One vector is turned by the same rotation once a tick. Each row is the vector after some number of ticks, and that number follows the row.
The counts run from 0 to 404.
[-44  15  19 -18  43  19  25 -12 -32  59  40  36  48  10 -12  17  -6   0
   1   6   3 -16   1  -9  -2 -17 -10 -13   1  52  -3 -28 -38  28  29  -4
 -39 -44  15 -20  -8] : 121
[-40  14 -13  35  13   6  -9  44  38  -1  15  10 -25 -20  12   7   8 -24
  18 -16 -22 -55 -27  13 -16  22  36 -10  -7  19   2  25   8 -56  -8  57
   3  18  -2 -14  17] : 210
[-56  -3  67 -31  11 -18   0  41 -27  30  12  25  10   5  -5   9  -9 -20
  -9 -20 -17 -40   1 -54  -7  -3   1 -12   2  45 -29  -7 -22   5  17 -39
 -10  -1  -3  37 -10] : 87
[ 19  29 -44  38  13  16 -17  50   5 -32   5 -27 -10 -26  28  -5  -1 -23
 -11  -6 -15 -24 -20  30   2  18  35 -50 -10  -1  11   1  18 -32 -27  57
  15  26 -10 -52  11] : 213
[-33 -12  25 -48  36   8   9  34 -28  38  20  43  32 -16 -15   9 -26 -28
 -19  20   4  -1  10   9  -7  17  -4 -18   9  36  14  -9 -39  57  -3   7
 -42 -37 -11  -8  38] : 124
[  4 -29  -4   4  24 -56  37 -11  19  20 -15 -19  -7  20   8  -2  22  -6
  16  15 -26  -3  -9 -54  58   5 -11 -20  -2   8 -30 -28   6  27 -10 -46
  -9  13 -34   7 -63] : 66
[-13 -44 -15   3 -24 -59  24 -20  12   5 -41  22 -24  31   7  -8   6   1
 -27   8  -4  -2   7 -14  20 -44  10  24  24 -27  15   6   7 -31 -63 -29
  -9  -6 -12  39 -46] : 383
[-39 -33  25 -26 -33 -38  39   1 -30  20  -2  13  12  41 -22 -24  -8  17
 -32  29   4 -29   8  25  29  -2   6  -8 -19   5  -5  26 -13  50 -15 -43
 -27  -3   9  12 -57] : 394
[ 23  21 -49  12  -9  27 -20  58 -17 -35  -3 -35  -7 -20   6  -2  -4 -26
 -24 -23   3  13 -34  47  11 -10   0 -43 -11   2 -40  10  32 -34  25   6
   0  -3  20 -42 -31] : 216
[  3  10  12   6  19 -23  24   1  36 -12 -15  16 -14 -15  18  -9   2   1
   5 -12 -26 -35 -28 -88 -17 -32  29 -28  32  12  29   4  21   8 -73 -17
 -12  21 -29   3  -2] : 56
[  4 -11  -2   3   6 -32  43  -1  35  -7 -22  12 -23   5 -15  16  11  12
 -23  -7 -14   7  -9 -46  34 -42  -9 -12  13  25 -54 -20  15  32  -1 -62
 -24 -24  -9  16 -57] : 64
[-61 -12  46 -28 -16 -33  26  37 -15  25   6  30  -8  11 -21  22 -28  -6
 -18  -1   5 -54  -1 -27   5   2  15 -12  -1  41 -22  21 -38  30   4 -27
 -27   6  -8  36 -31] : 86
[ 11 -15  49 -76  -8  -5  -2  49 -10   5  -5  15   5 -16 -18  -9 -12  -7
 -26   6  -5  -3  -6 -59 -33  13  11  -4   7 -15  -9  34  23  31 -43 -43
 -42  12  -9  37  13] : 49
[ 25  27  30 -42   3  19 -45  -5   8  23   9 -20  24 -35  28 -11  13 -48
  41  18   6  -6 -29 -48 -17  23   8 -24   0 -12   4  12  23  -6 -29  35
  14  35 -40  36  12] : 13
[-46 -21   9 -11  29  -9  15  44   6  38  22  46 -11   4 -23   6  -1  -7
  47  24  -9 -61   5  21 -31  20  30  30  20  15 -19  31 -27  20  27 -12
 -35  27 -13  -6  36] : 165
[  1 -52 -57 -10  21 -35   1  -2 -24  29 -24  11  12  17  23 -18 -14 -20
  12  22  13  23  29  57   4 -21  -3  44  28 -52  23  -6  -8 -31 -18   0
  -9  -6 -10   2   8] : 149
[-37  -4  57 -11 -10 -27 -24  41 -52 -13 -11  19  16  -5   1 -26 -35 -12
 -61 -19 -21 -31  -9 -37 -41 -36  35 -17  15  16  14  -6 -10 -10 -53 -16
   2 -17  12  34  24] : 403
[-26  -9  -9 -18 -14  -9 -33  89 -33  16  19  -9   9   3   3 -16  -6 -23
   1   2   6 -30   3  43 -23  43  22  -4 -20 -14 -22  30   3 -41  28   7
  -3  34  18   7   4] : 205
[-51  -1  10  -4  -8  17 -29  80  11  -3  21  19 -32 -25 -15  16  -3  -7
  -5 -25  -4 -45   0  19 -36  15  25  21  -1   9 -31  31   3 -70  25  14
  -6   1   9   9  18] : 207
[-10  -7  30 -30 -21 -38   8   3 -64  16   2 -19  38  47 -17 -34   6  16
 -42  29  -1  -9   6  17  29 -15  -6 -28 -19 -11   0  -9  -9  38  -5 -53
 -21 -12  17   0 -55] : 393
[ 30  25  12 -16  -3   4   7  12  -2 -41 -10  15  11 -24  -7 -13   1 -11
 -47  -4 -22  -4 -27 -52 -28 -50  23 -44  27  -4  19   9  30  27 -75 -28
 -31  -4   1 -18   8] : 369
[ 38 -21 -39 -13 -18   7  36   6  23 -36 -30 -30 -38 -47 -32 -12  -6 -26
  -8 -41  -1  33  13  35   9  22 -24   6  -1 -10 -11  16  32  31  -8   1
 -26  16 -25 -22 -11] : 259
[  5  46  28  39  16  27 -20 -73  -3  22  38 -40  -4   9   7 -44  46  31
  22 -11  37  -7   8 -17  34  -9  -1 -17  -1 -12  22 -37  -9 -11  -6  24
  17  -9 -17  -2 -25] : 310
[ 17   6  14   8 -14  23  21 -31   3 -27   2 -26 -25 -12 -43 -62   4  53
 -40 -63  24  11  24  32   1 -11 -18  45  -3 -22  47   0   6  -4 -12   5
 -11 -15  18 -18  -1] : 271
[-17  -9 -39  49  25 -40 -21  23   5  -7  11   4 -31   6   2 -33  23  31
 -18  24  15 -11  29  58  -2  21  25  22  12 -44  24  -6 -19 -29 -32  46
  -1 -21 -12 -14  20] : 191
[ 24  20  28 -34  -2  38 -43   6  16 -23  -9   1 -15 -45   3  -6  -5 -21
 -20 -14  26   6 -25 -51 -33  -9  21 -18  19 -13  10  28  39 -14 -57  25
  -6  -7 -28  48  23] : 15
[-18 -38 -15 -15   8 -32  19   8 -10   1 -40  23 -13  -1  -5  27 -31 -36
 -63   2  14  44  22  17  36 -27 -12 -13  21  13 -47 -17 -21  15 -21  -9
 -16 -41 -41  21 -25] : 105
[ -2 -20   4  -5  17 -38  24 -12  54  -2 -13  36 -18 -13 -10  27  30 -32
   0  11 -31  -7 -15 -58  19 -14  10 -21  25  21 -32 -18  17  46 -28 -58
 -27  -5 -34   7 -18] : 376
[ 13 -18   4 -13  23 -45   5   3  24   3 -11  12   1 -15  -7   0  37 -46
  -1   5 -40  15  -8 -61  22  -5  -9 -13  24   5 -47 -31  32  38 -24 -60
  -9  -2 -24   7 -11] : 377
[ 14   6  23   4   3  20  43 -28  -1  24  22 -43  -8  -5 -27 -51  23  22
  41 -16   8 -35   8   9  34  62 -10   2 -24   5  27   9 -13  54  30  11
  -6  38  -8 -26 -15] : 277
[  3 -50   0  -8   1 -77   3   1 -18  17 -23 -13   4  21  16 -34   8 -11
 -20  17  -3  19  28 -25  37  20   3   5   5 -34  10 -23  -5   5 -62 -19
  -1   5 -36  38 -30] : 70
[-33 -31 -43  52  27 -50  -3  19  31  30  -7  14 -43   9   3  -2  26  -4
  36  13  -8 -20  18  38  18  19  19  36  16 -20 -20  -4 -13 -49  17   4
  11  14 -30   7  -3] : 187
[ 32  44   6  -7   8  39  -6 -32  11   0   8 -19   5 -21  26   9  34 -40
  17  18  13   0 -44 -47  28 -19  15 -74   4   0 -19  -5  29  29 -17  17
   2  18 -30 -16 -37] : 333
[  5  14  50 -41  28   1  23   4  30  28  26  20   9 -12 -28  -9  34  26
  -2  15 -20 -23  -9 -63  -5  19   8 -23  -8  15  -2  27   5  75 -19 -29
 -56 -10 -11   4  -6] : 45
[-28  21  50  13  31 -37  23  -8 -19  -1  19   8   4  11  -9 -34  11  50
 -47   4   1 -25  10 -43  11 -13  14 -23   6  30  26 -35 -29  49 -38  -4
 -23 -53   5 -18 -11] : 79
[  8   6   2 -18  -5  33  12  25  -2 -10  18  -9   6 -30 -51 -25  15  29
 -47 -35  13  10   3  47 -17  53 -21   0 -41  -1  12  24   4  22   9  21
 -49 -43  35 -34 -15] : 237
[ -7  41  44  37   9  27 -17 -77  15   9  35  -9 -31   3  -7 -35  34  32
  -1 -28  30  -4  17 -24  16 -16   0  26  13 -12   6 -27  -4 -30   5  23
  19 -36 -15  10 -22] : 309
[ 14  30  51 -37  19  35 -45   0  14  26  20  -8   2 -42   3   2  11 -37
  35  -7  -2 -12 -24 -77 -29  28   8  -6   2   3 -11   5  24 -14 -15  11
  -2   2 -34  37  25] : 12
